Some points:
(-2.195, -0.301, 1.226, 0.783, 1.148, 1.006, 1.277, -0.400, 0.442, -1.848, -0.137, 2.265, -1.103, 0.062, -0.465, -0.472, 2.276, -0.897, 1.960, 0.220, -0.575, 1.065, -1.416, 0.071)
(-1.625, -1.031, -0.089, -0.448, -1.033, -0.212, -0.565, -0.104, 0.497, -0.545, 0.697, -1.127, 1.357, 1.498, 1.913, 1.746, 0.713, -0.031, 0.399, -0.755, 0.681, -0.718, 1.971, -0.873)
(1.788, 2.008, -1.205, 1.879, 0.032, 2.281, -1.411, 0.851, 0.020, 1.498, -1.485, 0.989, 0.650, 1.562, 0.486, -1.478, -0.664, -0.180, 1.326, -1.950, -0.118, 2.998, 4.362, -1.545)
(0.335, 0.122, 0.163, -0.177, -0.673, 0.435, -1.063, -2.246, -1.513, 0.061, -0.703, -0.715, 0.319, 0.043, 0.716, 1.449, -0.092, 0.270, 0.247, -0.598, 0.170, -0.180, -1.048, -0.119)
(0.849, -1.369, 1.063, 1.388, 0.103, 0.110, 0.308, 2.314, 1.348, 0.392, 0.572, -0.268, -0.696, -1.228, 1.270, -0.044, -0.675, 0.263, 2.622, 1.681, 1.123, 0.136, 0.725, -0.246)
(1.232, 0.123, -1.286, 0.918, -0.012, 0.441, -1.330, -1.819, -0.444, -0.217, -0.690, -1.836, -1.627, -1.106, 0.793, -0.069, 0.396, -0.870, 0.501, 1.204, -0.817, -0.261, -0.114, -1.249)
(0.845, -1.221, 0.242, 0.525, 1.084, 0.724, 0.750, 2.649, 0.920, -0.425, -0.096, 0.905, -0.206, 0.507, 0.882, 3.437, -0.835, 0.370, -0.436, 0.036, 1.331, 0.291, 0.898, 0.292)
(0.870, -0.177, 0.441, 0.658, 0.235, -0.374, 0.340, 0.517, 2.067, -0.004, 0.243, -0.397, -0.887, -0.775, 0.653, 0.488, -0.546, -0.016, 0.194, 1.072, 2.241, 0.477, 0.637, -0.682)
(0.569, 0.411, -0.747, 0.658, -0.644, -0.695, 0.152, 0.443, 0.334, -0.658, -0.061, 0.745, 0.661, -1.462, -0.114, -0.945, 1.275, 0.456, -0.233, -0.035, -0.263, -0.750, -0.778, -1.253)
(-2.055, 0.823, 1.393, 0.305, 0.237, 0.110, -2.365, 1.030, -0.035, -0.079, -1.858, 0.283, -0.949, -0.033, 1.209, -0.731, 0.441, -1.162, -1.128, -0.777, -0.707, -2.126, 0.324, 1.340)
(0.022, -0.607, -0.139, 0.110, -2.048, -0.339, -1.220, -0.999, -2.425, -0.020, 0.711, 0.924, 0.074, -0.466, 0.794, -0.212, -0.386, -0.705, -2.170, -1.266, 1.129, 0.534, -0.777, -0.676)
(1.841, -1.755, 2.352, 0.280, -0.094, -0.473, -0.531, 0.709, 0.295, 3.853, -1.187, -0.229, 1.514, 1.521, -1.828, -0.328, 0.017, 0.193, 0.186, -1.027, -0.820, 0.300, -1.395, 1.207)
(-0.169, 0.326, -0.084, -0.267, 0.460, -0.674, 0.316, 0.717, 1.438, -0.883, -0.252, 1.439, 1.551, -0.866, -0.914, -0.727, 1.365, 0.432, -0.733, -0.037, -0.284, -0.755, 0.000, -1.628)
(-0.705, 0.514, 0.588, -1.734, 0.004, 1.202, -0.829, 1.884, 1.020, 1.233, 1.668, 0.676, -1.188, -0.633, 0.190, -1.039, -0.787, 2.702, -0.030, 1.098, 0.846, 0.717, -1.863, -0.325)
(-0.353, 1.405, 1.026, 1.686, 0.422, -0.476, 0.977, -0.646, -0.166, -0.361, -0.848, -0.143, 0.216, -0.423, 0.264, -0.919, -0.600, -0.046, -0.327, -0.240, 0.238, -1.210, -0.844, -0.931)
(-0.805, -0.184, -0.079, -0.639, 1.188, -0.094, 0.132, 0.590, -1.188, -0.697, -0.319, -0.180, -0.185, -0.410, -1.075, -0.762, -0.358, 0.067, 0.044, -1.797, 0.842, 0.481, 0.817, -0.401)
(0.746, -0.258, 1.204, 0.272, -0.732, 0.773, -0.775, -2.962, -1.053, 0.510, -0.953, 0.448, 1.247, -0.284, 0.402, 1.691, -0.984, 0.703, 0.171, 0.101, -0.525, -0.497, -0.805, 0.073)
(0.542, -0.725, 0.879, -0.622, 0.945, -0.215, 0.136, 0.956, -0.111, -1.346, -0.690, -1.569, -0.907, 1.121, -1.302, -0.847, -1.118, -0.936, 0.486, -1.032, -0.401, 0.215, 0.370, -0.796)
(-0.617, 1.129, 1.828, 0.402, -0.237, 0.305, -1.283, 1.181, -0.818, -0.106, 1.831, -0.367, -1.101, -0.586, -2.023, 0.338, 0.337, -1.038, -1.370, 3.661, 0.400, 0.580, 2.267, 0.500)
(-0.416, -0.047, -2.401, 0.756, -1.167, -2.019, 0.790, 0.155, 0.202, 2.590, -0.347, 0.113, -2.592, -0.423, -0.789, 0.984, -0.870, -0.963, -0.123, -1.073, -0.618, -0.786, -0.950, -1.944)
(-0.640, -0.034, -1.303, 0.662, 0.459, 1.806, -0.523, 0.631, 0.467, 0.831, 1.915, -1.065, -1.503, 0.857, 0.047, -0.511, 0.029, 3.643, -1.739, 1.023, -0.702, -0.036, -1.376, -0.986)
(-0.429, 0.152, 0.569, 0.747, 0.355, -0.506, -0.156, 0.281, -0.360, -0.929, -0.870, 0.173, -1.189, 0.415, 0.265, -0.416, -0.045, 0.014, 0.164, -0.416, -0.732, -0.217, -0.354, 0.798)
(0.042, 0.094, -0.845, -0.401, 0.947, -1.425, 0.545, 0.355, -0.534, -0.756, -0.496, -1.330, -0.073, 1.111, -0.836, -1.732, -1.537, 0.222, 1.226, -0.660, 1.107, -1.394, 0.369, 0.035)
(-0.209, 0.331, 0.978, 0.729, 0.523, -1.017, 1.296, -0.164, -0.934, -0.669, 0.128, 1.641, 0.036, -0.094, -0.593, 0.023, 1.550, -0.408, -0.643, 0.793, 0.160, 1.698, -0.859, 0.339)
(-1.137, 0.804, -0.945, -0.868, -2.941, -0.184, 2.325, 0.696, 1.346, 0.744, -2.082, -1.404, 0.198, -0.279, -0.194, -0.399, -0.271, -0.813, -0.916, -0.386, -0.439, 0.830, 0.590, 0.629)
(-0.470, -0.679, -0.879, -0.548, -0.104, -0.098, -0.732, -2.277, -0.266, -0.092, -1.308, 0.111, 1.019, -0.591, -0.719, 0.806, -1.375, 0.270, 0.088, 0.244, 0.015, 0.182, -0.723, 0.341)
(1.795, 0.577, 1.556, 0.976, 1.836, 0.526, 1.206, 1.961, 1.442, 0.700, -0.212, -0.335, 0.536, -0.414, 1.595, 3.033, -0.616, 0.585, 0.633, 0.572, 2.750, 0.706, 1.106, 0.072)
(-0.093, -0.779, -0.435, 1.116, 0.878, -1.780, -0.722, 0.221, 0.803, -0.556, -0.527, 1.222, -1.214, 0.040, 0.234, 0.431, 1.996, 0.212, -0.814, 0.142, -1.678, 0.503, 0.110, 1.756)
(1.624, -0.380, -1.923, -1.387, -0.083, 2.024, 1.323, 0.382, -1.009, 1.402, -1.515, 2.422, -0.213, 0.629, 0.384, -0.386, 2.770, 0.018, -0.341, 2.210, -0.468, -1.423, 0.579, 1.749)
(0.477, -0.079, 0.183, -1.423, 0.355, -0.981, -0.479, -0.497, 0.018, -1.132, -0.644, -0.509, -0.346, -0.176, 0.145, -0.727, -1.336, -0.085, -0.917, -1.217, -0.002, 0.195, 0.632, 0.736)
(-0.462, -0.139, 0.374, -0.312, 0.706, -0.501, 0.177, -0.789, -0.050, -0.759, -0.706, -0.210, -0.098, -0.228, -0.080, -0.867, -1.315, -0.035, -0.154, -0.707, -0.224, 0.053, 0.033, 0.311)
(1.165, 1.955, -0.433, 1.080, -0.251, 1.601, 0.541, 0.444, 1.138, -0.046, 3.587, -0.111, 2.312, 2.065, -1.085, 0.561, -0.147, -0.447, -0.168, -0.483, 0.574, -1.573, -1.397, 1.510)
(-0.175, -2.241, 0.053, 1.230, -0.001, -0.368, 0.387, 0.669, -1.275, -1.271, 0.101, -1.829, 0.867, -0.924, -0.284, -1.418, 0.795, 0.708, -0.283, -0.794, -0.039, -0.733, 0.622, -0.388)
(0.271, 1.756, 0.509, 0.871, -1.508, -0.881, 1.306, 0.825, -1.995, -0.958, 0.314, 0.814, 0.121, -1.145, -0.085, -0.313, 2.076, 0.542, 0.104, 0.659, 0.206, 0.740, -1.002, 0.470)
(-0.080, 1.274, 0.212, -0.080, 1.382, -0.207, -0.451, 0.386, 0.794, 1.773, 2.507, -0.055, 1.486, -0.665, 0.039, 1.235, -0.261, -1.489, 0.364, -1.028, -0.966, -0.437, -0.727, 0.078)
(-0.159, 1.279, 0.555, 0.012, 1.655, -0.277, 0.974, 0.095, -0.496, -0.130, -0.145, 0.499, -0.609, -0.474, -0.583, -0.459, -0.235, 0.208, 0.239, -1.633, 0.553, -0.684, -0.151, 0.478)
(-0.069, -0.286, 0.074, 0.189, 2.007, -1.051, 0.563, -0.087, -2.109, 0.006, -0.121, -0.726, -0.339, 0.663, -0.043, -0.678, -0.777, 0.757, 0.089, -1.320, 0.120, 0.656, 0.792, -0.378)
(1.240, -0.825, 0.842, -0.999, -1.893, 1.240, -0.150, -1.848, 0.472, 0.213, 0.907, -0.157, -2.926, 0.317, -0.074, -1.122, -0.282, -1.108, -0.193, -0.908, 0.055, -0.965, 0.646, -1.309)
(0.841, 0.042, 0.478, -0.712, 0.162, -0.940, 0.485, 0.043, 0.708, -1.263, -0.474, 0.026, 0.336, 0.231, 0.349, -1.115, -0.417, -0.398, -0.824, -0.018, -0.522, 0.162, -0.838, -0.308)
(-1.104, 0.103, 0.908, -1.897, 0.810, 0.494, -0.413, 1.444, 0.746, 1.558, 1.122, -0.474, 0.395, -2.364, 1.434, -1.214, -0.539, 2.249, 0.148, 1.080, -0.081, 1.055, -1.131, -0.409)
(0.286, 0.653, -0.386, 0.044, 0.726, 0.289, -0.137, 0.512, 0.945, -0.080, 2.617, 0.082, 1.243, -0.441, 0.327, 1.448, -1.047, -1.566, 0.234, -0.648, -1.913, -0.488, -0.470, 0.684)
(-0.860, -0.213, 0.767, -0.914, -1.031, -0.083, -0.460, -0.600, 1.033, 0.452, 1.203, 0.424, -0.991, 0.919, -1.417, -0.814, 0.109, -0.761, -0.384, 2.522, 1.008, 0.546, 1.077, -0.345)
(0.649, -1.409, 0.370, -0.385, -0.232, -0.937, -0.692, -0.862, 0.735, -0.429, 0.550, 1.936, 0.998, -0.477, 0.098, -1.117, 2.176, 1.627, -0.110, -1.040, 0.380, -0.006, 0.575, -0.692)
(-1.002, -0.818, 0.256, -0.162, 1.129, 0.225, 0.513, -0.491, 0.057, -0.781, -0.919, 0.033, 0.019, 0.208, -1.220, 0.017, -0.015, 0.574, -0.818, -0.382, -0.119, -0.100, 0.369, -1.500)
There is one direction along which these points spread out most. Take the direction at right angles to it along which they spread out most. Go by this last direction. How far along it is each point below, from 0 to 99? 50 is the average, and the first point above lies past it. One standard deviation of the points above along it is 16.
(-0.055, 0.115, -1.761, 0.409, 0.702, 0.188, -2.154, -1.207, 0.137, 0.054, -1.931, -1.257, -0.083, 0.605, 0.561, -1.280, 1.369, -1.486, -1.663, 1.306, 1.900, 0.516, -2.138, -0.002) 59
(-0.822, -1.013, -0.485, 0.427, -2.161, 1.467, 3.473, -0.922, 0.814, 1.466, -0.243, -1.000, -0.857, -0.092, 1.337, -0.837, -0.566, -0.256, -0.902, -1.952, -0.327, 1.105, 1.450, 1.756) 37
(-1.183, 0.192, -0.564, 1.123, -0.212, -1.600, -0.140, -1.327, 0.622, 1.793, 2.382, 1.163, -0.661, 0.919, -0.272, -1.276, 0.358, 0.506, 0.614, 3.417, 0.623, -0.006, 1.938, 1.627) 70
(0.267, 1.378, -0.167, 0.464, 0.783, 1.029, -0.091, -0.906, 1.019, 0.489, 3.396, -1.334, 1.641, -0.083, -0.346, 0.608, 0.480, -1.000, 0.446, -0.755, -0.661, 0.391, -0.794, 1.374) 51
(-0.869, 0.038, -1.213, 0.917, -1.896, 0.744, -1.522, -0.326, -0.239, -0.882, -0.842, 0.630, 0.578, 0.222, -1.110, 1.217, -0.863, 0.721, 1.251, -0.828, 0.285, -0.922, -0.763, 0.942) 47
(-1.349, 0.286, 0.294, -2.694, 0.024, -1.131, 0.062, -0.078, -0.293, 0.791, -0.019, -1.830, 0.620, 1.615, 1.203, 3.313, 1.759, 0.380, 1.857, -0.986, 0.588, 0.159, 1.543, -0.756) 31
(0.808, 0.023, -0.390, -0.226, -1.365, 0.535, -1.344, -0.974, -0.464, -1.055, -0.489, -0.177, 0.912, -0.339, 0.054, 1.559, -0.614, 0.426, 1.538, -0.493, -0.806, -0.504, -0.696, 0.028) 43
(-0.700, -0.893, -1.020, 0.086, -1.277, -0.228, -0.930, -0.591, -0.047, 0.161, -1.483, -0.055, 1.574, -0.444, -1.592, 0.248, -1.809, 0.222, 0.656, 0.549, -0.610, 0.025, -0.780, 0.559) 47
(-0.577, 0.896, 0.806, 1.036, 1.538, 0.227, 1.194, -0.371, 0.079, -1.069, -0.654, 0.010, 0.297, -0.270, -0.189, -0.471, -1.076, 0.287, -0.877, -0.478, -0.554, -0.802, 0.171, -0.464) 46
(-0.128, -1.158, -1.626, -0.744, -1.410, 0.932, -0.898, -0.389, -0.127, -1.513, -0.366, -0.671, 0.557, -0.250, -1.208, 1.241, -0.171, -0.322, 0.417, -0.658, -0.228, 1.112, -1.570, 0.102) 51
(1.379, 2.188, 1.160, -0.311, -0.126, -2.047, 1.102, 0.199, -0.554, -1.722, 0.095, 0.455, -0.076, 1.003, 0.221, -0.258, 1.125, 1.208, -0.662, 1.348, -2.368, 1.077, -0.307, -0.301) 70
(1.258, -0.249, -0.088, -1.643, -0.051, 2.553, 1.864, 0.286, -1.176, 1.855, -1.560, 0.536, -0.511, -0.773, -0.678, -0.428, 1.636, -1.186, -0.314, 2.051, -0.818, -1.880, 1.032, 0.946) 64
(0.984, -1.212, -2.130, -2.050, 0.435, -0.731, -1.740, -0.877, -0.657, -1.163, 0.243, 0.168, -1.621, -1.276, -0.007, -0.493, -0.479, -0.604, -0.260, 0.599, 0.224, -0.288, 0.220, 1.408) 56
(-1.218, -0.917, -0.727, -1.097, -0.089, -0.724, 0.591, 1.333, -1.618, 0.021, 0.444, 0.227, 1.417, 2.359, 3.263, 1.032, -1.340, -2.026, 1.327, 0.790, -0.165, 0.233, -0.161, -1.700) 34
